Look-ups in named tables: a row name and a column name give one cell, copied from the table.

vog
columns: bas, tisirup, pireko, bel, salimaz, bub, vegam, roza
tedu: [29, 44, 51, 49, 36, 50, 45, 50]
zuf: [31, 49, 55, 48, 37, 51, 54, 46]
voz: [37, 7, 54, 23, 47, 29, 38, 47]
zaz: [26, 83, 64, 44, 50, 63, 47, 57]
dumim: [9, 88, 52, 27, 33, 63, 39, 55]
nifizas: [38, 45, 56, 16, 29, 62, 57, 58]
taf: [32, 68, 59, 48, 51, 56, 39, 79]
dos: [42, 43, 53, 49, 28, 56, 36, 47]
dud: [22, 76, 58, 38, 47, 71, 58, 58]

zaz, vegam: 47
taf, vegam: 39
zuf, tisirup: 49
voz, tisirup: 7
dud, bas: 22
tedu, vegam: 45
nifizas, bub: 62
tedu, salimaz: 36
dud, salimaz: 47
tedu, tisirup: 44
zuf, roza: 46
zuf, vegam: 54
zuf, bub: 51
voz, salimaz: 47
dos, tisirup: 43
dud, bel: 38
voz, bub: 29
tedu, roza: 50
taf, salimaz: 51
dos, pireko: 53

kabog:
|  | kodud | mitipad | pag | nutu | pivut | laz | nanapun | tig |
|---|---|---|---|---|---|---|---|---|
| benelin | 92 | 102 | 128 | 100 | 112 | 48 | 71 | 94 |
| gov | 147 | 228 | 121 | 133 | 116 | 192 | 94 | 130 |
| bikir | 153 | 108 | 150 | 127 | 102 | 147 | 94 | 140 |
| zegop | 141 | 126 | 203 | 76 | 101 | 47 | 117 | 122 |

pag of gov: 121
nutu of benelin: 100
kodud of bikir: 153
pivut of zegop: 101
tig of bikir: 140
pag of benelin: 128
nanapun of benelin: 71
laz of bikir: 147
mitipad of gov: 228
Row with the largest laz: gov

Table seb
	kanizi	doratub	gizo	pud	dibib	pazoz	kal	gat
zovize	122	146	139	141	141	137	142	141
goguso	159	148	135	155	128	138	133	137
ripo	129	151	136	143	148	133	143	140
gasaz	166	117	159	145	136	127	144	161
vak	142	140	135	150	141	158	138	148
viruro	141	137	137	134	149	148	145	124
gema	147	131	138	129	131	129	140	145
ponizes	139	151	148	141	133	134	145	140
nobo	134	134	135	129	153	139	132	148
panise	82	23	131	209	159	127	136	111
getaki	137	134	143	131	129	125	128	133
sus	136	146	129	148	143	145	144	132
menel	132	131	128	143	136	138	131	137

What is the gat of gema in seb?
145
What is the gizo of menel in seb?
128
What is the kanizi of menel in seb?
132
What is the dibib of getaki in seb?
129
What is the dibib of ponizes in seb?
133
What is the gat of viruro in seb?
124
What is the doratub of ponizes in seb?
151

nokin =
            kis   gegid   vorat   zuvab   bamiz  sabipo  zazoli     toz  mavisav
remo      -5627    9794    8507   53500   28433   13832  -15388     503    19572
vumi      -4631   29287   15165   -5410   -3455   24827   12708    1058   -31074
geminu      142    2149   35090  -12924  -13556  -43931   33828   21622    10503
sipo      -6451    -914   18387   38402   25756   27651   14504    1406    13382
gafur    -22066   63943    -601     434   33526   48910  -65622  -17104   -44779
metabim   44029  -49894  -12580    9317    7015   12941   47250   27681    58733
bugan     -6813  -11374   17639   20740   36478  -22136  -12510   17883     -325
ved        6506   46261    3668  -12850  -28502   34827   28281   -8493     9364
gokisa    -4443   21472   26097    8890  -20776   -6868   30254   -4109    14214

gegid of gafur is 63943
kis of vumi is -4631
zazoli of gokisa is 30254
kis of bugan is -6813
vorat of vumi is 15165
sabipo of ved is 34827
mavisav of remo is 19572
zuvab of geminu is -12924
gegid of bugan is -11374
zuvab of gokisa is 8890
kis of metabim is 44029
mavisav of geminu is 10503
mavisav of ved is 9364
toz of remo is 503
Which row has the largest mavisav? metabim

vosomap =
	ligu	zigof	lefofos	resev	tebabo	razapi	nirof
voga	101	100	101	101	101	101	101
mafo	180	166	130	140	161	110	180
rez	124	75	56	138	111	70	124
veki	122	98	9	78	195	48	122
das	135	94	58	153	80	42	135
vafuvo	56	58	71	149	137	52	56
zugib	101	101	101	101	101	101	101
rap	173	147	151	124	160	89	173
sezufu	117	109	27	75	168	57	117
nozonep	56	59	72	150	138	53	56
tepim	142	174	92	163	144	133	142
batogov	113	44	89	138	149	107	113
gopudi	124	29	60	146	172	97	124
rure	101	100	101	101	100	101	101

rure, nirof -> 101
rez, ligu -> 124
tepim, lefofos -> 92
das, lefofos -> 58
mafo, lefofos -> 130
tepim, nirof -> 142
rap, resev -> 124
veki, tebabo -> 195
mafo, ligu -> 180
Row with the largest ligu: mafo

kuvuz
|  | voz | kosesu | nuf | peme |
|---|---|---|---|---|
| subodi | -71.43 | 40.21 | 79.42 | 91.47 |
| misulik | -71.02 | 40.18 | 77.97 | 84.56 |
| gusu | -70.47 | 43.91 | 75.61 | 89.03 |
| minud | -70.28 | 41.43 | 75.25 | 77.27 |
| tepitub | -25.60 | 12.37 | -23.27 | 12.36 |

voz of subodi: -71.43
peme of tepitub: 12.36
kosesu of subodi: 40.21
kosesu of misulik: 40.18
kosesu of gusu: 43.91
nuf of gusu: 75.61
nuf of subodi: 79.42

tane =
,gazema,liboro,befova,sobina,mul,vez,takite,piziv
nusizi,122,139,114,133,137,80,124,131
sok,125,119,73,126,74,212,95,137
meni,128,121,88,32,174,99,89,124
fadaf,109,143,104,124,107,109,130,121
tis,106,128,140,93,107,74,134,118

What is the piziv of meni in tane?
124
What is the vez of sok in tane?
212
What is the liboro of tis in tane?
128
What is the sobina of sok in tane?
126
What is the takite of meni in tane?
89
What is the takite of sok in tane?
95
What is the vez of tis in tane?
74
What is the vez of nusizi in tane?
80
What is the gazema of meni in tane?
128
What is the vez of meni in tane?
99
What is the piziv of tis in tane?
118
What is the liboro of nusizi in tane?
139
What is the befova of sok in tane?
73
What is the liboro of meni in tane?
121
What is the sobina of fadaf in tane?
124
What is the vez of fadaf in tane?
109
Row with the largest sobina: nusizi

